128 stands for zero in the data rows.
Here are some points, one per row:
[171 129 127 157 102 124 202 162 122  99 119 116 100  87 162 156 131  83 113 126 106 137 132 159
 163 117 110 155 152  82 146 135]
[165  81 139 119 146 124 109 121  87 123 153 134  83 151 146 149 174 146 172  85 131 170 112 122
 129  99 121 171 117 139 122 111]
[132 173 148  55 142 195 107 110 186 132 164 146 183  90  88 108 124 159 168 154  97 108 163 119
 135 133 142 139 136 148 159 125]
[134 101 123 112 130 100 175 102 121 181 107 102 148 108 127 120 158 120 130 143  83 109 147 106
 140 174 169  94 159 110 132 118]
[163  90 152 153 102 146 171 103 105 139  97  95 150 134 128 111 131 142  63  75  68 124  80 134
  98 116 141 124 137 100 144 141]
[ 69 124  67  99 113  75 100 148 153 140 124 115 151  91 170 134 179 153 130 164  86 149  56 119
 200 172 121  88 136 134 117 102]
[192 118 125  84 125  99 109 136 111 160  90 135 160 131 121 132 138 147 133 117 144 144 113 112
 118 173  81 174 130 147 148 101]
[202 112 123  95  97 138 113  96 133 139  70  87 166  72 120 172 160 119 112 104 142 117 117 100
 164 101 148 133 133 123  88  58]
[120 153 117 125 182 130 142  92 196 144 116 122  82  43 104 140 174 121 129 126  70 133 113  82
 122 112  93 121 176  91 142 103]
[174 125 128 121 209  78 149 131 136 129 123 153  89 116 139 104 148 125 146 138 114 163 131 136
 118  90 165 162 115  88 149  97]
[174 156 149 171 155  85 165 169 135 115 110 110 104 120 108 113 139 145 152 121 128 156 145 127
 136 143 126 168  82 128 179 100]
[116 153 138 145 174 148 124 170  91 112 109 138 180 159 130 192 147 164 105  90 141 117 127 153
 109 135 133  59 114 106 136 162]
[150 120 100 132 165 141 103  96 112  57 160 147 168 187 186 179  99  83 141 157 130 127 131 149
 150 130 163  91 113 113 135 142]
[121  88 103 197 125 172 122 161 132 103  91 111 165 109 104  88 107 181 163 100  95 150  99 121
 118 127 122 106 108 120  84 170]
[153 123  79 131 152 100 165 120 153 142 105 111 161  87  87 109  85 118 144 122 155 137 170 118
 136 155 177  91 113 123 109 157]
[132 116 150 129 161 140 114 117 156 141 121 150 103 169 135 112 125 145 138  95  74 131  54 169
 162  46 148 120  72 140 131 118]
[145 107 141 163  90 135  95  98 136 174 114 130 145 123  55 140 113 147 111 150 136 111  90 137
 125 133 100 118 199  70 194 201]
[ 79  89  87 145  87 151 114 136 141 121 164  71 158 154 141 142  86 132 101 126 135 130 127  73
  61  89 147 112 159 126  90 137]
[146 179 164 144 118 145 127 107 107 127 155 162 158 164 108 157  71 121 114 145 119 120 155 116
 101 150 159 114 130 133 134 157]
[ 69 116  98 173  96 120 146 138 136 156 130 179 187  87 120 170 149 144 152 158  96 116 103 113
 103  96 125 103 106  68 113 134]
[121 127 124  94 116 145 109 113 112 153 110 153  93 125 105 149 190 145 137 171 138 114 110 157
 172 117  78 135 161 153  92 155]
[124 141 142 106  88 147 176 122 148 149 101 162 150 107 109 147 184  83 118 105 148 138 184 138
  89 106  87 148  96 200 111  97]
[142 130 113 149 196 109  63 117 127 122 131 111  51 149 142  84 118 126 146 159 164 139 104 120
 117  89 175 113 131  98 100 101]
[166 162 163 143 116 219 150  99 160 128 119 115 138 126 164 161 163 153 115  93 125 105  68 163
 115  96 142 163 120 111 151 169]
[ 28 116 123 123 150 116  69  51 176 138 130 191 178 207  84 174 147  83 159 133 104 138 152 151
 193 147  87 129 104 127  60  83]
[106 112 112 105 109 164 131 178  90 162  87  97 141 136 109 122  94 165  68 121 195 159 136  68
 136  98 131  63 113 135  98 125]
[ 94 122 112 223 139  66 120 170  83  82 166 150 103 131 133 160 105 130 103 100 134 175 120 158
 101  75 112 119 145 147 145 158]
[144 132 134 121 122 122 198  82 118 158 154  69 121 158 156 111 167 159  92  97 161 141 128 142
 116  93 107 173 132  96 128 166]
[202 106 124 114 154 152 148 115  80 103  94 140  88 146 148 139 121 162 109 113  87 119 152 138
 127 118 120 189 106  77 110  76]
[158 174 115 165 135 118 106 120 145 196 175 137  85  80  62 108 129 148 168 178 110  99  77 151
 144  64 146 106 136 191  85 155]
[ 38 147 130 122 165  81 112 120 150  77 152 167 100 162 112 112 136 101 138 189 100  74 165 174
 102  88 149 102  45  88  40  82]
[126 105 153 108 217 130 152 145 186 163 173 154 123  91 164  80  60 138 199 101 137 152 136 107
 117  96 181  98 129 148 139 127]
[ 96 160 158 204 102 169 151  55  83 130 116 138 135  88 153 123 110 140 146 114 132 125 108 116
 117 102 156 132 125 132 131 173]
[104 129 170 146  73 141 108 100 155 129  92 166 132 112 135 118 117 112 100 111  96 125 155 156
 141 181 125 157 146 155 160 113]
[106  86 111  93 108 161 112 201 121 102  99 167 135 100 108 136 103 139 124 161 143 118 148 141
 157 127 178 127  78 175 136  95]
[129 113 137 159 140 105 160 184  95 193 109 150  99  93 117 112 108 159 180 111 146 133  72 172
 163  78 129 138 145 121  77 127]
[141 153 109 135  63 109 150 119 150 129 121  69 115 121 109 117 131 145  69 166 111 103 115 121
 139 168  79 174 134 106 188 142]
[171 108 173 169 111 146 226 151  93  87 136 117 131  98 122  80 121 147 136  95 151 138 100 162
 113 123 136 171 141  95 110 149]
[141 100  91 129 163 126 110 138 107 110 128 157 119 192  97  97 183 126 103 116 128  85 230 129
 154  84 172  96 111  67 125 155]
[154 111 128 143 140  60 107  91 139 128 117 115  99 160 103  94  94 124 160 164 121 113  99 166
 149 115 149 168  83 173 119 114]
[144  90 111 160 111 129 114  74 127 106 147  94 142  73 125  62 142 140 154 111 152  99 114 130
 129 112  76 122 166 116 183 125]
[110 184 158 112 133 103 116 122 103  95  86  84 156 140 131 190 104 170 127  94 109 129 126 121
 104 194 157 176 166 132 111 159]
[131  95 149 145 145  77 175 153 152 119 101  21  50 167 130 156  89 138 117 144 128 186 164 115
 154  92 179  42 157 162  92  71]
[107 144 180 139 179 145 115 188  90 115  79  89  82 116 100 129 144 125  70 137 135 144 120 137
 167 146  74 124 132 166 224 134]
[ 79 145  78  61 140 154 114 150  60 141  84 153 147 103 126  97 107 176 133 116 144 107  91 160
 123  98 102 100 142 152 138 125]
[ 93 124 123 121  99  97 127 147 102 128 112 125 112 139 176  93  99 174 157 119 159 175  76  61
 108 104 144  86 101 150  88  85]
[103 161 112 109 111 105 124 166 105 109 129 121 173 114 195 170 149 131 123  85 123 179 123 135
 103 105 161  81 171  91 133  81]
[188 131 139 114  60 139 153 103  81  91 133 125 134  87 160 149 107 123 131 148 141  93 148  83
 101 197 129 161 154  60 127 167]
[141  97 103 143 147 153 119 125 126 129  96  90 118  89  81 138 131 132 173 144  98 142 151 137
 146 148 138 149 147 163  91  38]
[127 123 114  47 135 136 123 118 143 112 125 163  95 228  61 136 173 112  40 135 188  68 224  99
 187 120 106  52  69 116 147 104]
[146 152 144  84 167 135  75 179 206  96 156 152 157 189 159 167 112 110 171 129 121 132 156 172
 113  56 126 138 117 185 115 135]
[137  82  78 111 146  72 125 118 185 159 112 172 140  98  90  86 137 105 163  89 111 147  93 112
 151  99  80 133 117 171 109  95]
[145 136  88 131 121 129 122 186 129 121 149 133 115 151 144 122  96 179 157 142 106 120 107 129
 139 117 141 180 158 114 152 123]
[102  75 152 102 146 115  90 143 143 110 169 140  71  95 115  95 100 127 129 142  83 145 118  63
  89 167 153 127  85 175 104 140]
[130 122 110  78 122 151  39  80 132 107 126 137 166  97 109 149 151 154 167 120 128 132 101  94
  52 145 128  84 165  94 107 142]
[173 123 117 141  99 189 130  67  74 136 135 107 163 166 179 114 103 118 171 123 155 103  49 148
 140 150 144 125 113 151 123 179]
[177 127 178 117 118 142 119 105 130 111 164 102 122 100 156  98 160  89  73 147 106 110 108 117
 174 165 144 148 158 141 164 165]
[136 121  82 144 115 160 173  67  47 104 222 123 158 132 125 134 161 125  98 123 107 120 140 129
 125 112 155 118 162 119 126 161]
[117 134 149 114 137 147  92 148 119 141 159 114  89  99 134 124 106 151 166 125 171  70 141 137
 115 174 110  90 120 124 124 104]
[125 121 108 176 105 144 157  88 130 121 104 147 144 132 152 149 166  90 126 132 111 185 145  90
 117 128 124 187 124  95 183 161]
[132 137 127 153  73 153 154 108 167 128 122 148  84 115 130 142 157 143  81  99 104  72 177 106
  99 178 125 163  99  98 112 162]
[ 86 181  89  92  77 127 134  79  79 106  99 145  87 157  99 147 180 126 122 129 162  58 213 183
 173 123  68 152  90 117 152 153]
[129  97 126 149 164 116 142  44 104 139 158 132 124 137 175 154 144 218 111 114  89 155  63 153
 118 159 193 161 131 186 128 167]
[134 146 127 118 140 139 154 179 125 146  96 136  94 107 121 130 126  60  96  80 128 137  93  88
 132 184 133 140 126 121 181 147]
[106 118 193 105 225 100  83 151 175 181 124 184 103 180 151 109  86  84 119 154 126 164 106 169
 102 136 163 113 115 147 100 106]
[124 119 128 206  91  97 120 103 139 155 137  46 131 152 174 186 160 155  97 149 141 110  97 108
 102 157 176 102 168  86 102 102]
[119 112 152 142 133 171 101 148 152 102 197 127 128 133 111 154 136  89 200 153 150 129 154 103
 125 143 122 141 105 157  84 120]
[184 184 147 137 177 116 140 162 168 148 128 136 111 155 146  72 108 137 169 125  78 117 121 158
  52 135 137 120 138 153 128 140]
[160 118  73 128 124 161  84 156 119  92  95 162  82 111  90 173 114  72  45 108 156  56 216 124
 185  94 116 115  89 117 150 136]
[149  98  90 159  28 126 143 137 102 118 130 167 127 115  96 129 138  88 115 157 148  98 145 147
 130 172 111 158 162 141  93 173]
[ 98  69 110 102  97 109 112  86 125 126 128 134 101 157  20 109  71 125 150 161 105 102 135 117
 134 153  90 157  82 173  65 143]
[154 164 118 112 130 180  85 146 146 103 165  92 154  85 129 107 157 184 118 132 133 116 131 139
  71 104 127  97 135 129 110 145]
[137 187 172 158 158 102 118 201  84 120 175 142 185 101 122 107 132 113 149  88 143 147 127 109
 129 184 122 170 217  96 192 168]
[155 176 120 110  78 162 118 146 103  98 170 145  95 151 119  96 196  84  81  73 147 106 190 194
 178 113 129 128 106 123 197 189]
[ 39 106 145 107 130  88 153 152  82 119 162 120 188 136 108 159  79 132 177 129 128 159 113  98
 172 166 106 178 128 160 121 159]
[139 144 158 133 164 132 118 132 143 143 172 105 143 197 114 127 151  72 132 131 193 125 141 190
  95 126 134 148 112 124 132 148]
[117  67 132 110 112 150 141 145 181 161  91  65 137 102 141 156 104 150 149 197 170 120 160  66
  93  96 172 133 110 133 105 128]
[ 95 111 131 139 133  93 147 102 107 128  68  98  91 108 212 124  66 134 132  90 170 149 129 170
 143 132 152 164 100 142 160 125]
[108 137 150  92 172 124 107 214 139 131 158 103  82 144 120  61 109 120 132 114  92  68 129 126
 145 152 150 142  98 130 127 105]
[ 67 110 133  75 137 131 104 114 109  92 166 218  87 146 115  85 132 136 117 246 102 177 143 123
 159  45 129  81  28  72  30  96]
[111 126 176  99 112 122  68 144  93 120 102 147 111  93 117 163  51  83 120 120 163 192 200 121
 139 112  48 151 197  91 144 131]
[124 157 168 121 143  85 157 146 152 129 104 108 172  91 164  96 100  89 159  93 133 128  85  65
 102 180  98 103 136 169 162  93]
[126 152 138 131 116 123 125 136 189 159 109 103 122 167  92 162 139 128  98 186 134 133 117  75
 120 164 111 103 175 122 149  96]
[145 144 137 165 161 135 162  89 130 161 124 112 133 143 191 122  75 107 116 183  91 177 128 148
  77 112 120 104 145 111 101  68]
These points spread out most along one direction. Take the direction at right angles to it along which they spread out most. Go by this last direction. For each point below, how far along it does it lie, from 0 to 99? 50 is the average, and the first point above lies past it. One standard deviation of the points above along it is 16.
[187 143 130 189  64 109 175  43 154 110 140 110 148 123 120 145 115 108  88 150 170 140 152 145
  97 140 175 153 132 116 174 116] 57
[ 77 182  83 106  94 135 191 124 160  96 146 155 128 188  98 118 141  61  86 144  69 100 102  58
 116 163  97 187 108 104 121 113] 68
[ 79 144 122 116 141 160 118 114 151 130 170 119 152 186  99  89 164  85 145 167 160 117 123 126
 112 133 114 148  41 140  98  67] 59
[158 162 114 107 127 149 100 159 107 122 166 139 119 120 162 104 147 142 103  93 127  98 170 116
 127 165  74 151 143 142 190 129] 66
[143 145  91 165 138 141 129 115 112 141 127 121  98 155 154 119 162 114 123  83  92 147 127 204
 133 125  69 131 162 168 135 126] 53
[103 106 114 112  58 137 116  83 143 110 146 137 161  83 172 142 176  63 189 109 173 100 148 148
 100 194  97 153 115 148 147 147] 63
[112 108 121 119  79 110 152 127 108 118 126 163 174 148 182  98 177 137  77 152 115 140 123 113
 146 131 123  79 146 148 126 153] 56
[103 163 155 149  97 109 162 165  57 100 114 135 178 119 158 128  94 178 131 121 129 107  97 140
 137 152 170 133 150 158 125 140] 39
[118 105  96  92 125 109 168 153 146 145 110 104 135 132 134 127 116 165 132 123 112 129  65  88
 154 121 140 126 113 136 100 130] 35
[117  60 119  51 136 130  63 163 169 180  96 146  93 153 110 173 129  65 143 148 175 164 159 145
 152 155  72 128 147 110 146 112] 65
[107 165 176 153 156  87 130 182 150 155  96 119 134 121 130 141  71 172 109 127 158 162 126 182
 140 130 122  73 147 140 112 141] 35
[125 164 151 118 183 145 105  88 157 169 134 141 115  79 106 141 119 101 145 104 183 156 165  84
 130 124  59  94 132 131 132 127] 53
[138 134 150 144 135 101 124 174 141 111 142 125 198 145 170 110 140 148 129  83 109 127 128 128
 112  82 170  66 194 117 182  92] 35
